In the data rows, 128 means zero.
Here is a table of points, one per row:
[ 97 133 102 146 138 128 123 150 126 131 140 106]
[ 94 137  93 146 151  97 110 140 149 108 158 131]
[187 124 154 130  96 174 160 111 175 147  91 172]
[151 146 165 112 137 135 134 127 119 134 123 124]
[183 114 152 135 105 139 152 113 149 145 109 151]
[142 107  91 150 154  85 134 117  84 108 188 163]
[188 123 117 118 107 100 107  83  96 129 121 112]
[101 159 180  88 161 139  91 176 176 156 152  87]
[111 122  91 146 128 138 124 137 136 121 130 112]
[146 108 111 167 133 149 166 125 135 131 156 189]
[173 116 157 120  92 150 155 120 143 149 101 142]
[ 93 137 138  96 125  94  77 135 100 122 144  95]
[117 154 184 150 139 131 114 147 105  57 194 227]
[ 91 129  97 136 135 108 103 135 108 104 150  76]
[118 144 107 136 160 104 105 134  90 108 164 109]
[117 104 159 145 152  83  86  83 133 139  73  69]
[126 134  97 131 190  85  91 114 117  75 114  84]
[117 165 119 149  59  92 196 150 138 121  82 141]
[ 92 104 117 142 119 141 126 132 123 131 140 127]
[133 168 255  99 144 123 144  71 193  69 113 142]
[ 65 127 148  61 137  85 125 233 140 115 154 146]
[ 47 119 123  98 111  98  77 120 113 134 119  67]
[146 136 171  94 118 138 136 115 137 132 104 121]
[146 171  82 153  58 195 161 141 156 120 134 139]
[137 142 150 121 122 134 129 124 102 124 117 143]
[109  75  73  96 135 143 154  79  92 137  84 125]
[118 132 147 107 131 126 104 122 114 122 122 114]
[173 104 104 147 145 150 159 122 125 129 145 184]
[155 124 108 165 135 134 145 136 128 140 137 159]
[135 110 103 164 152 116 120 128 104 124 156 115]
[ 53 131 159 116 110 145  67 146 125 119 132  47]
[167 125 137 154 140 130 143 126 112 135 132 153]
[148 158 138  94 125 106 123 193 128 108 181 172]
[131 170 176 111 155 102  95 109 107 152 133  91]
[121 156 113 179 180 186 154 105 123  85 139 188]
[151 111 146 111 106 123 136 112 153 153 118 131]
[186  82 122 184 105 180 179 116 204 112 123 140]
[136 117 101 144 130 128 149 139 142 124 135 139]
[169 134 130 129 102 115 143 122 117 128 131 146]
[166 134 179 197 123 131 129 119 166 164 127 159]
[148 111 155 164 105  99 129 138  92 104 157 169]
[ 71 136 152  66 118 136  86 116 117 124 112  70]
[122 105 123 105  69 189 122  39 138 144 125 214]
[ 70 149 133 129 140  84  87 175 113  82 144 100]
[178 100 110  78 138  96 149 139 145 170 140  80]
[150 121 113 141 114 139 155 132 144 133 139 156]
[171 100 100 182 117 181 189 129 163 141 129 194]
[154 107 199 100 105 127 157  90 185 136 165 119]
[150 116 172  97 137 127 132 144 180 135 113 120]
[168 148 162 109 108 142 140 140 162 143 143 143]
[155 121 159 130 102 132 148 112 137 129 111 141]
[144 125 103 166 136 133 143 130 115 135 151 178]
[160 111 139 126 111 153 149 132 158 147 114 152]
[157 192 140 113 169 123 159 123  67 120 186 111]
[147 108 146 130  95 151 161 116 163 150 118 156]
[  0  81 142 120 118  73 109 182 117 121 105  53]
[190 107 151 148  78 163 177 105 171 155  99 165]
[185  92 149 146  78 177 189 106 197 152  95 181]
[191  66 204  73 133  65  89 119 145 115 115 133]
[129 157 126 136 141 100 103 137  90 100 139 110]
[111 108 130 122 103 143 109  93 134 152 100 122]
[211 111  91 196  52 161 198 122 137 134 151 252]
[176  61 157 184 118 194 158  97 201 171 149 221]
[116 189  66  28 170  66 115 204  91  91 139 125]
[ 78 124 128 101 117 136 111 123 144 136 119  95]
[ 90  95 121 141 109  93 155 151 187 125 214 157]
[163 125 107 173 109 163 191 140 135 169 132 188]
[147  93 168  35  98  85 186  77 136 127 178 139]
[116 136 114 148 132 121 114 130 113 125 150 142]
[ 94 123 134  97 107 137 101 110 150 128 106 102]
[170 132 158 132 117 143 150 121 124 137 127 136]
[139 114 123  56 158 132 133 128 119  78  55  34]
[173 119 120 186 111  71  95 140  99 107 122  92]
[175  98  92 217 117 206 208 110 187 151 105 219]
[110 137 162 121 166 133 156 128  98 116 177 114]
[128 130 132 136 149 120 146 141  98 134 137 113]
[ 80 133 102 132 146 125 112 173 139 131 139  92]
[ 99 146 130 112 148 108  92 123 120 114 151  82]
[ 87 158 132  97 152  98  91 132 105 111 139  77]
[204  78  84 160  87 195 151 149 142 132 120 178]
[ 87 105  39 126 125 123 159 113 147  46 112 151]
[109 135 149 189  82 151 139 202 144 200 117 247]
[108 149 113 106 152 111  82 146  72  99 148 121]
[ 69 119 124  17 114  96  59  48 196 134  93 153]
[ 67 161  94 184  74 122 145 140 140 178 106  94]
[154 169 140  97 182  95 137 192  76 152 144 159]
[141 108  97 170 129 154 171 135 152 132 126 161]
[160 139  97 129  70 152 160 141 124 139 118 148]
[173 162 119 143  97 179 207 138 182 114 150 199]
[184  97 134 157  93 172 182 118 173 155 109 172]
[102 136 113 141 167  96  94 129  73 113 164  92]
[127 119 112 159 124 160 152 117 147 129 111 157]
[124 125 121 142 108 143 130 121 162 123 139 118]
[111  88 169  91  44  99 177 104  80 215 115 188]
[148 130 145  67 119 115 139  98 127 107 151 133]
[160 105  64 134 121 116 137  82 148 107 136 159]
[ 84 149 136 105 146 103  86 135  95 113 131  94]
[167 148 138 121 128 129 130 140 104 118 148 133]
[145 150 134 125 194 121 121 127 116 145 174 195]
[113 124 136 150 145  73 115 110 114 168 173 170]
[ 73 223 164  73 175 143  72 160  77 114 163   0]
[ 83 125 114 143 185  76 102 100  69 120 144  70]
[240  58  78 205  97 160 179 202 255 248 170 172]
[ 82 120 111 123 134 116 102 122 118 128 111  74]
[123 116  91 148 106 127 181 112 121 108 142 160]
[138 136 130 146 116 171 150 122 132 147 125 156]
[132 105 108 188 187 143 186 119 165 147 175 182]
[ 83 198 125 129 182  76  99  92 107 120 163  93]
[172 121 149 138 116 140 151 122 137 134 119 156]
[140  84 132 129 152 134 191 129 158 171 101 111]
[ 85 132 148  90 116 126  93 113 132 127 112  87]
[147 129 148 156  95 141 150 130 141 108 131 143]
[115 151 123  69 122  64  63 169  97 105 179  98]
[164 115 120 142 113 116 144 121 118 118 120 151]
[117 127  90 167 125 145 146 131 143 128 125 139]
[104 144 113 134 163 106  83 131  83 111 144  93]
[ 93 128 138 100 116 152 105 115 146 145 108  97]
[137 115  98 151 109 138 156 118 138 136 132 174]
[116 161 164 118 151 124 128 132 133 131 108  95]
[153 132 146 124  88 122  94  90 168 193  79 131]
[164 108 110 140 100 139 157 142 141 151 108 151]
[111 124 137 102 101 138 124 133 147 126 105 104]
[131  28  53 177 234 198 122  62 132 140 123 147]
[ 70 149 133  99 139 139 104 125  95 104 125  73]
[133 131 120 147 153 101 113 139  78 104 154 147]
[103  83 118 113 112  93 106 116 101  86 126  90]
[147 103 115 150 120 140 148 138 136 130 138 149]
[153 185  52 197 176 111 166 149 105 151 176 168]
[132 169 143  29 125 131 197  70 144 163 173 146]
[151 109 153 118 116 141 120 163 126 137 109 111]
[103 149 149  80 113 122 144 113 128 118  96  82]
[169  91  83 164  68 192 194 128 175 164 101 200]
[235  99 114 150 146 134 175 204 177 106 185  83]
[175 120  55 171 136  59 133  68 206 150 234 221]
[134 116 180 160 114 139 141 149  67 132 141 125]
[177 136 194 122 109 104 134 137 123 172 126 126]
[158 125 131 125 151 109 121 127  94 111 140 127]
[104 140 113 140 143  98 105 111  89 119 158 125]
[ 74  89  88 141 131 108  99 125 120 137 144 114]
[170 123 119  86 122  99  35  79 129  71 134 187]
[205  95  77 185 108 166 198 117 138 136 111 212]
[ 73 133 124  76 117 115  80 118 134 130 106  66]
[ 78 158 182 123 179  41  53 137  45 196 138 114]
[176 153 209  92  95 133 128 120 135 136  97 121]
[136 150 112 154  76 178  75 178 183 105  63 185]
[134 128  81 163 158 113 140 137 119 117 147 148]
[123 128 160 104 115 133  96 111 133 140  92 116]
[100 148 151  94 164 114  67 132  91  96 118 105]
[186 125 124 140 109 163 183 128 201 142  90 180]
[100 104 112 100 189  90  41 114  58 120 160  59]
[ 80 133 116 100 129 127  89 121 121 120 131  82]
[ 72 141 103 142 133 118  77 120  87 148  44  71]
[ 57  83 169  73 176 143  85 118  64 119 158  31]
[ 62  87 128  63 121 149  69 193 100 135 111  81]
[140 148 159 137 120 139 125 129 127 128 132 125]
[ 67 149 114 109 133  95  77 142  95 117 144  76]
[ 79 139 134 100 146 108  78 129  95 104 128  73]
[114 135 107 108 168  92  86 112 103 129 137  87]
[ 86 140 117 104 145 121  89 141 111 123 128  79]
[115 145 145 119 149 100  95 132 123 111 117 109]
[115 153 154  93 135 115 108 119 114 124 117 106]
[119 182  52 218 174 149 138 153 123 118 149 173]
[ 82  98 161  69 104 130  72 128 129 133  76  59]
[142 127 149 153 108 214 187  99 135 110  93 196]
[173 103 106 155 112 148 157 121 135 142 117 172]
[142 106 120 175 143 133 163 160  80 148 108 100]
[176 122 170 181 153 137 105 124 123  74 153 118]
[104 133 122 143 192  77  91 145  71 119 163  91]
[ 79  88 131 115 112 152 126  99 177 121 148  53]
[113 134  87 115 161 105 111 148 115  77 171  82]
[ 90 136 185 131  99 121 140 161 125 158 142  90]
[106 117  85 158 104 171 152 124 182 115 105 132]
[125 159 117 119 139 117 113 136  85 120 134 101]
[176 106  77 227 110 217 223 111 196 169 120 208]
[202 139 114 151 161 135 149 143 119 130 150 159]
[154 121 157 130 113 137 108 130 128 143 131 133]
[196 128  81 194 141 141 184 153 123 117 173 175]
[139 119 149 121 110 148 126 104 139 136 124 136]
[107 170 101  94 158 120 112 133 109 129 159  92]
[171 119 104 214  95 160 130 139 107 108 110 220]
[141 147 130 139 142 118 127 115  94 119 137 127]
[ 63 153 180  74 127 114  77 128 134 130 102  98]
[142 117 118 133 111 137 115 127 162 158  99 117]
[167 123 102 190 136 134 187 132 129 123 146 183]
[137 132 135 133 124 129 107 121 113 117 139 129]
[ 83 157  88  36 113 111  73 141  19  70  91  22]
[115 125 146  92 143 118 104 132 114 136 107 107]
[125 157 152  96 145 115 124 122  95 117 131 113]
[136 117 137 117 136 122 138 138 122 155 125 142]
[ 83 104 162  85  72 146 108 134 116 159  92 104]
[115 134 135  84 122 140  60 147 103  91 109  77]
[ 94 110  99 130 147 126 120 147 110 136 136 113]
[142 122 129 140 129 145 143 115 138 135 116 152]
[ 91 105 141 124 160 166 114 124 108 122 134 121]
[ 85 156 145  72 205 115  82 165  84 158 142  90]
[155 100 102 147 107 162 165 123 153 138 122 142]
[122 192 106 121 116 143 111 122 171 145 146  92]
[ 74  75  43 198 111  36 105 103  65 143 121  83]
[104 129 103 136 174  89 106 152  98 120 145 104]
[110 114 147  99 151 137 148 130 152 159 114 107]
[170 120 132 162 145 122 151 118 103 125 146 156]
[135 154 102 230 161  79 127 153  92  82 125 120]
[101 120  83  99 148 135  98 160 107 129 102  91]
[139 139 176  96 127 125 114 117 115 119 107 124]
[ 75 174 136 100 156 112  83 123  81 133 154  67]
[146 116 149 143 139 122 155 144  89 125 141 169]
[196 175  86 151  75 151 164  75 186 107  67 124]
[140 157 181 125 139 143 163  78 186 193  88  72]
[144 143 109 147 103 137 175 119 121 117 119 153]
[142 156 164 133 139 125 116 119 119 116 120 126]
[101 144  93  93 154  63 106 156  87  92 135  86]
[101 141 109 135 165  97  95 139  68 128 138  85]
[ 90 148 146  95 149 105  92 135  91 115 133  91]
[125 148 112 139 152 104 112 130  91 115 143 133]
[ 87  79 176  12 108  89 125 138 196 168  75 137]
[178 122 155 160 106 175 152 100 150 148 111 170]
[ 82 124 104 134 147 128  92 133 115 103 162 106]
[100 104 173 114 175  93 209 195 168 196  94 159]
[150  79  76 179  82 101 173 104 161 107 127 187]
[181 131 142 144  93 133 145  98 160 114 100 165]
[114 190 132 114  95 110 136  75 120 124 120 124]
[ 99 137 107 140 165  91 102 142  64 121 157 103]
[160 110  91 153  81 184 213 121 196 131 117 172]
[164 146 128 202 147 151 155  90 138 110 177 166]
[113 112  88 135 128 151 113 116 125 114 135 116]
[144 124 145 115 135 120 127 110 122 126 112 127]
[117 140 136 124 142 114 105 139  93 118 143 113]
[130 188  80  88 192 113 195 203 109 101 215 134]
[116 106 161 105 102 125 153 113 168 140 112 152]
[155 113 104 174 134 159 169 120 150 137 127 166]
[ 95 130 122 121 129 107 104 130 127 129 134 112]
[111 141 141  95 147 120 100 140 118 114 125  86]
[ 74 123 133  93 112 132  92 119 143 122 131  81]
[150 118 119 206  98 181 190 124 158 137  98 163]
[175 118  99 147 105 169 212 108 148 162 102 226]
[ 93 134 107 128 152 105  90 137  98 111 147  98]
[108 112 123  96  73 157 107 122 191 131  88 153]
[157 117 115 155 146 206 232 139 170 134 111 212]
[140 125 106 150 125 195 180 152 137 125 128 172]
[116 160 140  93  79  81  93 123 113 139  94  48]
[124 175 135 164 112  15  69 106 123 116  63 177]
[ 57 171 212  54 119 109  69 131 112  84  99  75]
[ 73 140 160  70 116 133  84 131 130 118  98 100]
[139 108 152 113  94 165 114 100 125  96 114 125]
[101 157 175  64  77 200  76 103 172 119 133 102]
[ 76 158 119  71 146 138  87  90 110 107 108  88]
[114 136 129 144 117 146 138 122 125 148 135 136]
[139 138 150 120 144 118 119 126 106 115 123 136]
[163  88 155 157 104 138 157 138 141 133 137 161]
[144 118 117 130 163 109 154 156 121  99 122 117]
[165  58 110 206 143 168 175 121 178 118 157 180]
[ 91 123  84 127 175 115  56 119 106 144 114  79]
[117 140 143 135 133 123 130 129 105 127 145 109]
[168 121 147 126  95 154 156 112 144 137 105 155]
[108  77 199 113 118 158 131 216 246 120  72  68]
[113 127 124 131 121 114 112 128 107 131 128 125]
[123 140 140 110 117 122 104 117 123 133 115 114]
[ 81 149 130 103 139 107  84 143  95 116 133  84]
[113 139 153  90 137 136 111 108 117 126 106 101]
[131 121 149  96 136 153 129 101 123 153 171  84]
[110 155 167  62 123 124 112 133 134 110 100 100]
[ 74 123 125  72 175  32 183 143  89  57 121  72]
[169 134 158 112 115 135 149 106 139 125 112 157]
[160 132 126 152 159 139 139 152 104 142 114 155]
[165 107 142 137  92 169 171 109 180 148 106 154]
[183 106 105 191 137 149 188 133 135 141 140 196]
[195 140 153 144 144 125 137 103 121 128 104 142]
[152 125 147 123  88 103 124 116  99  62  54 176]
[169 212 141 153 169  64 150 184 145 216 134  85]
[158 125 104 168 125 133 156 139 115 131 149 161]
[129 106 157 126  77 236 126  93 182 128 117 162]
[121 102 122  93  96 122  81 108 147 119  72 113]
[106 135 107 134 142 104 113 134 111 124 143 112]
[145 114  95 176 126 147 141 148 145 123 121 139]
[ 86 135 158  93 131 114 116 121 130 122 109 106]
[103 158  57 168 130 168  25 219 132 127 172 110]
[109 136 113 143 151 101  90 139  79 107 149 108]
[ 83 128 145  64 118 118  65 124 140 159  93  71]
There is one direction along which these points spread out most. How many in every 100 of the points above lie lower along it than each point below? Round to a whole number. More than half of the points above lie lower than the first one.
[131 121 149  96 136 153 129 101 123 153 171  84] 61
[104 140 113 140 143  98 105 111  89 119 158 125] 69
[164 146 128 202 147 151 155  90 138 110 177 166] 14
[138 136 130 146 116 171 150 122 132 147 125 156] 24
[153 132 146 124  88 122  94  90 168 193  79 131] 36
[ 82  98 161  69 104 130  72 128 129 133  76  59] 90
[ 73 140 160  70 116 133  84 131 130 118  98 100] 85
[102 136 113 141 167  96  94 129  73 113 164  92] 83
[183 114 152 135 105 139 152 113 149 145 109 151] 18
[114 136 129 144 117 146 138 122 125 148 135 136] 39
[175 118  99 147 105 169 212 108 148 162 102 226] 3
[172 121 149 138 116 140 151 122 137 134 119 156] 22
[111 122  91 146 128 138 124 137 136 121 130 112] 49
[109 136 113 143 151 101  90 139  79 107 149 108] 77
[148 158 138  94 125 106 123 193 128 108 181 172] 48
[111  88 169  91  44  99 177 104  80 215 115 188] 29
[ 73 223 164  73 175 143  72 160  77 114 163   0] 100
[125 159 117 119 139 117 113 136  85 120 134 101] 72
[125 157 152  96 145 115 124 122  95 117 131 113] 71
[ 57  83 169  73 176 143  85 118  64 119 158  31] 99
[123 140 140 110 117 122 104 117 123 133 115 114] 64
[115 145 145 119 149 100  95 132 123 111 117 109] 74
[128 130 132 136 149 120 146 141  98 134 137 113] 55
[144 125 103 166 136 133 143 130 115 135 151 178] 23
[114 190 132 114  95 110 136  75 120 124 120 124] 58
[173 103 106 155 112 148 157 121 135 142 117 172] 12
[101 120  83  99 148 135  98 160 107 129 102  91] 76
[132 105 108 188 187 143 186 119 165 147 175 182] 12
[117 140 136 124 142 114 105 139  93 118 143 113] 70
[107 170 101  94 158 120 112 133 109 129 159  92] 79
[ 74 123 125  72 175  32 183 143  89  57 121  72] 95
[121 156 113 179 180 186 154 105 123  85 139 188] 20
[150 118 119 206  98 181 190 124 158 137  98 163] 7
[169  91  83 164  68 192 194 128 175 164 101 200] 2
[117 104 159 145 152  83  86  83 133 139  73  69] 76
[ 86 135 158  93 131 114 116 121 130 122 109 106] 75
[ 87 105  39 126 125 123 159 113 147  46 112 151] 39
[119 182  52 218 174 149 138 153 123 118 149 173] 27
[118 144 107 136 160 104 105 134  90 108 164 109] 73
[139 139 176  96 127 125 114 117 115 119 107 124] 62
[116 161 164 118 151 124 128 132 133 131 108  95] 68
[188 123 117 118 107 100 107  83  96 129 121 112] 52
[103 149 149  80 113 122 144 113 128 118  96  82] 72
[142 156 164 133 139 125 116 119 119 116 120 126] 54
[135 110 103 164 152 116 120 128 104 124 156 115] 51
[146 108 111 167 133 149 166 125 135 131 156 189] 13
[116 136 114 148 132 121 114 130 113 125 150 142] 51
[144 143 109 147 103 137 175 119 121 117 119 153] 25
[164 108 110 140 100 139 157 142 141 151 108 151] 18
[163  88 155 157 104 138 157 138 141 133 137 161] 17
[101 157 175  64  77 200  76 103 172 119 133 102] 67
[124 125 121 142 108 143 130 121 162 123 139 118] 38
[178 100 110  78 138  96 149 139 145 170 140  80] 53
[ 93 128 138 100 116 152 105 115 146 145 108  97] 65
[130 188  80  88 192 113 195 203 109 101 215 134] 56
[132 169 143  29 125 131 197  70 144 163 173 146] 41
[ 70 149 133 129 140  84  87 175 113  82 144 100] 88
[ 90 148 146  95 149 105  92 135  91 115 133  91] 90
[155 100 102 147 107 162 165 123 153 138 122 142] 16
[111 124 137 102 101 138 124 133 147 126 105 104] 58
[ 92 104 117 142 119 141 126 132 123 131 140 127] 49
[176 153 209  92  95 133 128 120 135 136  97 121] 45
[115 134 135  84 122 140  60 147 103  91 109  77] 87
[148 111 155 164 105  99 129 138  92 104 157 169] 36
[109  75  73  96 135 143 154  79  92 137  84 125] 45
[175  98  92 217 117 206 208 110 187 151 105 219] 1
[150 121 113 141 114 139 155 132 144 133 139 156] 23
[101 141 109 135 165  97  95 139  68 128 138  85] 85
[173 104 104 147 145 150 159 122 125 129 145 184] 14
[ 85 156 145  72 205 115  82 165  84 158 142  90] 97
[ 70 149 133  99 139 139 104 125  95 104 125  73] 88
[165  58 110 206 143 168 175 121 178 118 157 180] 4
[ 87 158 132  97 152  98  91 132 105 111 139  77] 94
[ 86 140 117 104 145 121  89 141 111 123 128  79] 86
[154 107 199 100 105 127 157  90 185 136 165 119] 35
[136 150 112 154  76 178  75 178 183 105  63 185] 23
[124 175 135 164 112  15  69 106 123 116  63 177] 63
[205  95  77 185 108 166 198 117 138 136 111 212] 2
[100 104 173 114 175  93 209 195 168 196  94 159] 32
[142 106 120 175 143 133 163 160  80 148 108 100] 40
[ 73 133 124  76 117 115  80 118 134 130 106  66] 91
[160 111 139 126 111 153 149 132 158 147 114 152] 19
[160 110  91 153  81 184 213 121 196 131 117 172] 4
[108  77 199 113 118 158 131 216 246 120  72  68] 48
[122 192 106 121 116 143 111 122 171 145 146  92] 57
[125 148 112 139 152 104 112 130  91 115 143 133] 63
[ 76 158 119  71 146 138  87  90 110 107 108  88] 90
[204  78  84 160  87 195 151 149 142 132 120 178] 5
[163 125 107 173 109 163 191 140 135 169 132 188] 7
[176  61 157 184 118 194 158  97 201 171 149 221] 1
[151 109 153 118 116 141 120 163 126 137 109 111] 47
[139 114 123  56 158 132 133 128 119  78  55  34] 85
[160 139  97 129  70 152 160 141 124 139 118 148] 21
[ 78 158 182 123 179  41  53 137  45 196 138 114] 98
[173 162 119 143  97 179 207 138 182 114 150 199] 5
[ 83 198 125 129 182  76  99  92 107 120 163  93] 89
[129 106 157 126  77 236 126  93 182 128 117 162] 15
[141 147 130 139 142 118 127 115  94 119 137 127] 54
[ 91 105 141 124 160 166 114 124 108 122 134 121] 61
[137 132 135 133 124 129 107 121 113 117 139 129] 53
[145 150 134 125 194 121 121 127 116 145 174 195] 38
[ 75 174 136 100 156 112  83 123  81 133 154  67] 97
[ 82 124 104 134 147 128  92 133 115 103 162 106] 73
[137 115  98 151 109 138 156 118 138 136 132 174] 18
[144 118 117 130 163 109 154 156 121  99 122 117] 50
[187 124 154 130  96 174 160 111 175 147  91 172] 10
[106 117  85 158 104 171 152 124 182 115 105 132] 25
[104 129 103 136 174  89 106 152  98 120 145 104] 76
[169 134 158 112 115 135 149 106 139 125 112 157] 28
[157 192 140 113 169 123 159 123  67 120 186 111] 63
[151 111 146 111 106 123 136 112 153 153 118 131] 36
[164 115 120 142 113 116 144 121 118 118 120 151] 30
[ 90 136 185 131  99 121 140 161 125 158 142  90] 65
[ 62  87 128  63 121 149  69 193 100 135 111  81] 94
[153 185  52 197 176 111 166 149 105 151 176 168] 24
[ 83 104 162  85  72 146 108 134 116 159  92 104] 68
[139 108 152 113  94 165 114 100 125  96 114 125] 43
[110 137 162 121 166 133 156 128  98 116 177 114] 62
[148 130 145  67 119 115 139  98 127 107 151 133] 54
[  0  81 142 120 118  73 109 182 117 121 105  53] 97
[167 123 102 190 136 134 187 132 129 123 146 183] 10
[ 78 124 128 101 117 136 111 123 144 136 119  95] 70
[167 125 137 154 140 130 143 126 112 135 132 153] 29
[175 120  55 171 136  59 133  68 206 150 234 221] 9
[ 93 134 107 128 152 105  90 137  98 111 147  98] 81
[196 128  81 194 141 141 184 153 123 117 173 175] 9
[113 134  87 115 161 105 111 148 115  77 171  82] 78
[142 117 118 133 111 137 115 127 162 158  99 117] 38
[ 90  95 121 141 109  93 155 151 187 125 214 157] 34
[113 124 136 150 145  73 115 110 114 168 173 170] 46
[131 170 176 111 155 102  95 109 107 152 133  91] 79
[136 117 101 144 130 128 149 139 142 124 135 139] 33
[147 103 115 150 120 140 148 138 136 130 138 149] 27
[158 125 104 168 125 133 156 139 115 131 149 161] 21
[ 53 131 159 116 110 145  67 146 125 119 132  47] 95
[ 97 133 102 146 138 128 123 150 126 131 140 106] 59
[139 119 149 121 110 148 126 104 139 136 124 136] 37
[142 127 149 153 108 214 187  99 135 110  93 196] 8
[151 146 165 112 137 135 134 127 119 134 123 124] 50
[106 135 107 134 142 104 113 134 111 124 143 112] 67
[160 105  64 134 121 116 137  82 148 107 136 159] 26
[100 104 112 100 189  90  41 114  58 120 160  59] 98
[113 139 153  90 137 136 111 108 117 126 106 101] 71
[110 155 167  62 123 124 112 133 134 110 100 100] 77
[108 112 123  96  73 157 107 122 191 131  88 153] 35
[168 121 147 126  95 154 156 112 144 137 105 155] 19
[133 131 120 147 153 101 113 139  78 104 154 147] 58
[115 153 154  93 135 115 108 119 114 124 117 106] 74
[129 157 126 136 141 100 103 137  90 100 139 110] 72
[181 131 142 144  93 133 145  98 160 114 100 165] 16
[150  79  76 179  82 101 173 104 161 107 127 187] 10
[155 113 104 174 134 159 169 120 150 137 127 166] 12
[ 80 133 102 132 146 125 112 173 139 131 139  92] 71
[171 100 100 182 117 181 189 129 163 141 129 194] 4
[140  84 132 129 152 134 191 129 158 171 101 111] 28
[ 94 110  99 130 147 126 120 147 110 136 136 113] 64
[158 125 131 125 151 109 121 127  94 111 140 127] 55
[176 122 170 181 153 137 105 124 123  74 153 118] 41
[150 116 172  97 137 127 132 144 180 135 113 120] 43
[109 135 149 189  82 151 139 202 144 200 117 247] 9
[104 144 113 134 163 106  83 131  83 111 144  93] 84
[154 121 157 130 113 137 108 130 128 143 131 133] 42
[117 140 143 135 133 123 130 129 105 127 145 109] 60
[185  92 149 146  78 177 189 106 197 152  95 181] 3
[ 84 149 136 105 146 103  86 135  95 113 131  94] 89
[115 151 123  69 122  64  63 169  97 105 179  98] 96
[154 169 140  97 182  95 137 192  76 152 144 159] 60
[142 122 129 140 129 145 143 115 138 135 116 152] 29
[ 71 136 152  66 118 136  86 116 117 124 112  70] 93
[176 106  77 227 110 217 223 111 196 169 120 208] 0
[ 72 141 103 142 133 118  77 120  87 148  44  71] 86
[134 116 180 160 114 139 141 149  67 132 141 125] 45
[116 160 140  93  79  81  93 123 113 139  94  48] 88
[170 120 132 162 145 122 151 118 103 125 146 156] 28
[140 157 181 125 139 143 163  78 186 193  88  72] 41
[178 122 155 160 106 175 152 100 150 148 111 170] 11
[127 119 112 159 124 160 152 117 147 129 111 157] 22
[113 112  88 135 128 151 113 116 125 114 135 116] 52
[146 116 149 143 139 122 155 144  89 125 141 169] 34
[137 142 150 121 122 134 129 124 102 124 117 143] 46
[165 107 142 137  92 169 171 109 180 148 106 154] 11
[101 144  93  93 154  63 106 156  87  92 135  86] 93
[ 57 171 212  54 119 109  69 131 112  84  99  75] 99
[140 125 106 150 125 195 180 152 137 125 128 172] 13
[157 117 115 155 146 206 232 139 170 134 111 212] 3
[147 108 146 130  95 151 161 116 163 150 118 156] 17
[110 114 147  99 151 137 148 130 152 159 114 107] 53
[146 171  82 153  58 195 161 141 156 120 134 139] 15
[116 189  66  28 170  66 115 204  91  91 139 125] 94
[177 136 194 122 109 104 134 137 123 172 126 126] 40
[186  82 122 184 105 180 179 116 204 112 123 140] 5
[ 94 123 134  97 107 137 101 110 150 128 106 102] 67
[186 125 124 140 109 163 183 128 201 142  90 180] 6
[101 159 180  88 161 139  91 176 176 156 152  87] 77
[103  83 118 113 112  93 106 116 101  86 126  90] 75
[140 148 159 137 120 139 125 129 127 128 132 125] 44
[ 81 149 130 103 139 107  84 143  95 116 133  84] 92
[136 117 137 117 136 122 138 138 122 155 125 142] 42
[191  66 204  73 133  65  89 119 145 115 115 133] 59
[169 212 141 153 169  64 150 184 145 216 134  85] 55
[111 108 130 122 103 143 109  93 134 152 100 122] 49
[ 99 146 130 112 148 108  92 123 120 114 151  82] 83
[170 132 158 132 117 143 150 121 124 137 127 136] 31
[144 124 145 115 135 120 127 110 122 126 112 127] 51
[147 129 148 156  95 141 150 130 141 108 131 143] 27
[ 63 153 180  74 127 114  77 128 134 130 102  98] 92
[190 107 151 148  78 163 177 105 171 155  99 165] 8
[121 102 122  93  96 122  81 108 147 119  72 113] 64
[108 149 113 106 152 111  82 146  72  99 148 121] 82
[173 119 120 186 111  71  95 140  99 107 122  92] 56
